Turns in one plane each, and the order they were made in; the first pair answered:
E (before => after):
[ -4   5  17 -20   6  46 -26   3 -19  10  17   7  30   0  24   7  -9 -24
  -2 -12  -9   2  -8] => [ 10  -6  16  -3  -4  20 -37   0 -27 -12  20  -7  13  -3  15  17 -10 -39
 -20  -5 -17  -9  -7]
[  3  41  11  -8  12  31  -4  -5   2   1 -18 -39  25 -28   6 -20  11 -34
   0 -16  35  10  36] => [ 34  -1  -4  14  -7 -30 -14 -26 -27 -52 -18  -8  -5  14   9  19  13 -16
  -6  18 -22  -7 -10]
[  2  33 -15   4  10  22  35  -4 -13   9   4  40  30  18  15   3 -12  -5
  35  10 -38   2 -50] => [  1  53  -1  13  20  28  16   4  -2   6  13 -19  36 -23   3 -33 -19 -50
  -6 -20  12   8   3]
[ 12  -5 -12  11   1 -30 -22   3 -20 -25   6  -1 -11   3 -13  10   0 -12
 -26   7  -6 -13 -11] => [-11  12 -11 -11   7  10   8   7  -5  17  -2  29  13   5   4   6   7  21
  17   2 -20  -4 -20]
X (before => after):
[ -9 -17   6   0  -1 -26 -21   5  12 -14   1 -37 -15  -8 -20   5  10  -1
 -23 -15  27   5  25] => [ -9 -44   3 -22 -13 -12 -33  -3 -12   0   1 -23 -15  -9   1  23  -1  19
  -7 -23  15  -4  17]
[-19   7   9  -9   1   4  20   0  21  -4 -12   2  -3   9 -20  -4   5  29
  14   2   7  16   1] => [ -7 -10  -5 -16  -3  13  11  -6  -8   1 -10  16   0  16  -4  16  -4  26
  23   6 -17   2  -9]
[  8   9  -4   3   8 -14  15   0   1 -21   3  16  -6  10  -1 -16   2  -8
 -13   9 -14  -3 -13] => [-12   7   6  -6  13  -6  19   7  15  -3   0   4  -3  -1 -14 -18  11   7
  -7   3   6   3   8]
[ 12  35   0  10  -8  16  28  -8  11   3 -10  -4  20 -15  -1 -12 -23 -36
  12  -5  -5  13   1] => [ -3  26  16 -11 -12  33  24  -4  20  17 -13  -1  23 -23   5  -9 -18  -9
  20  -6   0  18   7]
V (before => after):
[ 15  19 -12  29   6   8   2  -2   1  -6   8  -3   8   3   5 -16 -12 -48
 -15   0  -4   4  -2] => [ 18  -4 -11  13  -5  14 -10  -8 -18  -2   8  17  10  12  23   4 -18 -29
  -4   2 -26  -4 -17]
[ 23 -38  -7  16   1 -25  -9 -21 -21 -41 -20   5 -38  20  24  57 -17   4
  20 -20  -6 -26 -42] => [ 11 -44   4  14   1 -39  -4  -8   9 -38 -36 -11 -50  17   2  55   0  31
  22 -15  14 -13 -23]
[  2  13 -15  35  15 -22  17 -10   5   0  31  19  14  35 -11 -19   7  -8
 -24  -3   4 -29  15] => [  9  -2 -14  31   8 -17   7 -17  -5   6  38  35  13  41  -5  -6  -6  -7
 -18  -4 -12 -32   4]
[ 25 -15 -12  21   6 -28 -22 -10 -12 -24   7  15 -16   7  -6  21   6  -8
 -14   6 -11 -16 -19] => [ 19 -25  -6  19   2 -35 -19 -12  -7 -23  -1   7 -22  10  -9  20  12   9
 -10   1  -9 -16 -11]

Between the rows of a pair lie 2 to 3 turns.
[ -5  49 -18  -7  20  37  14   7 -13   0  21  19  25   8  12 -15  -7 -16
  -3  -1  -6  -2 -14] => [  7   1 -12  -8   3  19 -13  -7 -38 -15  27  23  10  14  25  12 -14 -17
  -9   5 -28 -12 -24]  E, V
[  6 -24 -14   1 -16 -19  -3   8 -26  -4 -32  -1   7  18  36  41 -44  30
 -18  26 -62   5 -17] => [  4 -17  -7  18  -3 -46  13  20   5 -16 -38 -14 -11  16   8  33 -39  41
 -36  28 -43  13  -2]  V, X
[ 20  25 -16  20  10  31  29 -13  -8 -23  13  59  -3  28  36 -13  10 -27
  -1  29 -59   3 -40] => [ 17  23   3  13   8  51 -18 -11 -25 -13  27  -6   7 -24  39 -36  -2 -74
 -40 -11  -8   0   9]  E, V, E
[-12  50 -10   8  19  -4  51  16  15 -15   5  34   7   5 -20 -37  24 -10
  15  30  -1   1  12] => [-39  11   8 -36   4  14  25  19  27  16   0  11  10 -21 -12 -34  26  29
  16   6  21   7  39]  E, X
[ -5 -10   8 -14   7  23  -6 -28 -48   9  27 -19  33 -27  18   0 -14  -9
 -35 -16   3  26  19] => [  9  -5   5   4   6   2  -5 -37 -59 -11  28 -14  25 -15  17   5 -20 -23
 -40  -7 -15  21   2]  V, X
[ 16 -17   9   0  -1  -1 -17   0 -13 -10   8 -17  16 -35  12 -13  -1  -3
 -20 -29  22 -10  12] => [ -6 -29  12  -8  -1   0   6   9   9   5 -10  -2  15 -21   4  -6  12  45
   6 -20  14   3   9]  E, V, E
[ 11 -12  -5 -13   9 -17  13  17  35 -32 -28   7 -19   4 -53  18  -6  49
  28  -9   2 -11  17] => [ -1 -18   3 -38   2  20   5  13  26   4 -26   8   2  -9 -38  18  -8  51
  31 -24  13  -4  25]  V, X
[  4  -9  -2  -1 -32  26 -41  -3 -46  10   6   2  11 -22  38  -3 -18   4
  -4 -62  25  10  10] => [  5  29 -10   5 -15  43 -16   1 -41  21  14  15  25 -21  39 -18 -16  -7
   5 -56  16  10   0]  X, E, E
[-18 -24 -12 -22  10  -5  17   7  18  15  12  -2 -13 -21 -13 -10 -16  60
  10 -10   0   5  -3] => [-10  35 -17  16  32   3  27   5  16   1  27 -13   3 -36 -17 -35 -26  -5
 -14  -6  12  -6  -8]  V, V
[  3 -27  -2 -15 -17  -8  -3   6  -8  -7  -4  15 -11   7   8  21  -3  18
   7  -2 -17  -3  -6] => [ -2  15  -1   6  -8  -5   6   5  12  -9   2 -18   0 -13  -8 -16   4 -21
 -17 -11  18   0  20]  X, E, E
[-19  14  21  13  -9 -12 -21  13  41  27 -10 -70 -15 -28 -37 -30   0   7
 -30 -21  85  28  52] => [-29  64  -6 -11   2  68  29   4  -2  69   0  36  38   6  27 -18 -16  17
  52   2  13  22 -21]  V, E, E
[  4  16 -15  -1  12  34   9  -6 -35  23   4  56  29  23  19  10   2  -9
  32  16 -43   0 -37] => [ -5 -36   8 -34  -5  49 -52  -5 -39  37   5  -3  21 -15  21   9  -3  -4
  10 -25   4   5  14]  V, E, X
[  3   7 -15  14 -16  28   8 -16 -20  21  -3  15  30  30  38  19 -11   3
   8 -11  -5   0 -20] => [-24  -5   1   2 -14   8  18  -3  13  24 -20  -6  13  30   5  10  12  45
   4  -5  33  26   3]  V, V
[ 17 -37   3 -25  -7  11 -50  13 -21  11 -14 -32 -13 -32  11  -1 -20 -42
  -2   0  27 -13  -9] => [ 26 -14  -9  -8  -2  16 -31   2 -30   1  -9   1   0 -12  23   3 -25 -66
  12  16  -2 -23 -42]  E, E, X
[  0  28  -5   2   1 -33  21   9  12 -25  -5  21  -4  12 -12 -18  13  10
  12  30  -5 -14  -2] => [-20   9   7 -27  -4  -6   3  16  18   8 -15   3   2  -7  -3 -14  19  30
  15   8  22  -2  24]  E, E, X
[ -2  28 -18   5  26  -3   6  -4  16 -21   2 -23  -4  27  -9 -29  14 -27
  -7   9   2   4   3] => [-11 -19 -14 -33  10  20 -24 -12 -14   3   4   7   1  36  27 -10   6   3
  25   0 -27  -4  -1]  X, X
[ 28 -16  16 -13 -16  28 -68   8 -51   1   3 -41   8 -26  25  18 -19 -37
 -28 -41   7  -8  19] => [  9 -51  24 -28 -21  18 -67  14 -28   4 -12 -50  -3 -26  12  19  -9  14
 -23 -35  19   4  36]  V, V
[ -5 -16   9   8 -15 -22 -29  -4 -17 -30 -19 -23 -43 -14 -31  -3 -11  -2
 -25  -7  13 -18  41] => [ -1 -35   6 -10 -23 -14 -39 -14 -33 -21 -23  -7 -39 -13 -12   9 -19  12
 -15  -4  -4 -20  35]  X, X
[-22 -36   4 -27  25  35 -35 -25 -11  28  -1  24 -42   3  25  -7 -19  32
  17 -10   3  12   4] => [ -7 -35  12   2  24 -17 -42 -26   6 -11  -2 -13 -66  -3 -10 -12 -12  21
 -25  -7  18  13  20]  V, E
[ 14   2   4  25  -1 -40   2   6   9 -35  -9 -21 -24  18 -16  -2   1  -9
 -14  17   0  -4   2] => [  3  22   9  16   9 -11   7  11  28 -12  -4 -31 -10 -11 -13 -24  -1 -12
 -18  -1  27   0  25]  X, V
[  2  32  26  36  38 -18  25  27  41 -18  16 -20  14 -17  -4   0  22  15
 -42 -21   4 -21  -1] => [ 14  33  15  31  37   0  23  17  11 -13  27  17  28   3  23  18  11   4
 -24  -5 -37 -37 -40]  V, E
[ 19  18   3  -3 -22  28 -24 -23 -51  16  -1  34   9   2  41  16  -9 -50
   3  18 -54 -27 -18] => [  6  53  24  14  -1   9 -11  -2  -2   7  -4 -34  -2 -32  -1 -31   3 -77
 -33   3  15  -7  35]  E, E, X
[-23  -3   1  12   2 -47   3  19  53   9  -6 -29  -4 -23 -36 -28 -10   9
 -24   0  25  23  25] => [-18  -7   3  18  -1 -63   1  16  53  -4  -3 -29  -9 -25 -40 -23 -13   1
 -28   3  18  16  15]  E, E, E
[ 11 -26 -15  -5  -6 -18 -30 -12 -12 -22 -10  13  -9  10  -7  18  -7   9
 -16  20 -15 -11 -20] => [-16  12  -5 -16  14  14   5   7  32  11 -14   1   6  -4 -21 -13   4  21
  -1   9  24  12  12]  V, E, V
[ 24  -7 -29 -33   4  -1 -31  -8 -53   7   5  41  36  27  38  22  -8  11
  24  54 -40  -5 -56] => [ -7  18 -11 -61  17  53 -44   7 -40  54  16  -9  55 -21  40 -14  -7  -6
  19   9  15   7  -5]  E, V
[  2 -26  13 -31   9  38  40  29 -25 -12  -3  58   5  26  29  36  10 -43
  48   9 -35 -22 -33] => [  6  36   6   6  36  24  74  42  12 -24  -3  33   4  14  -8 -10  19 -74
  21   6  -2 -14 -12]  X, E
[ 18 -18  11  12 -17 -50  -2 -19 -11 -29 -26 -14 -26  31   3  29  11  13
  -8  23 -27 -22 -16] => [-13  39  15  20  15 -21  48   3  46  -2 -34 -13 -12  16 -18 -12  19  21
   3  16   7   0  -2]  X, E, V
[  5 -16  39  14 -15 -13 -16  20  38  -8 -12  -5 -11   5 -48  15  21  -5
 -20  19  37   3  11] => [  7  14  23   7 -15  35  -5  13   0  11   1  51  17  26  -1  31   4 -34
  23  26 -11  -8 -33]  V, V, E
[ -5  10  -7 -50 -17  36  15   7  20  47   4  37  24  -5  29  29  16  39
   4 -17 -12  14  -7] => [  9  29 -15 -30 -16  48  -3  -3  -5  35  26  33  42 -14  40  24   1 -17
 -15 -22 -19   5 -12]  X, E, V
[  6 -58   7  -3 -19  -3 -27  -9 -48  11  17  16 -32   9  44  16 -26 -36
   7  -1 -33 -32 -37] => [-39 -51  22 -40  -2  46  -4  15  -5  66   5   5 -19 -17  42  -3 -10  16
  35 -20  12  -3  -1]  E, V
[ 19 -58  -5 -22 -33   4 -20  35 -21   8  -4  29   0  10   5  30  29  37
  20 -32 -13  10  -2] => [ 44 -40 -16  15 -28 -42  -6  25 -12 -33  -1  21 -16  23 -15  32  28  10
   1 -19 -26   8 -16]  X, V
[  7 -22  14 -35 -25 -19 -32 -20  -7   3   8 -52  18 -29   1  -3  -8  22
 -19  -4  28  -8  12] => [-10 -16  12 -47 -19   3 -12 -12  -4  26   0 -30  34 -20  14  -4  -5  52
  10  -7  14   0  -4]  E, E
[ 15 -71   8 -32 -41 -48 -27  -2 -29 -32  -8  14 -30  30 -14  64  -4  33
 -18   7 -30  -5 -16] => [ 12   3  19  19  -5 -66   8  20  28 -44  -9 -45 -25   8 -64   2  11 -16
 -61   2  35   9  26]  V, V
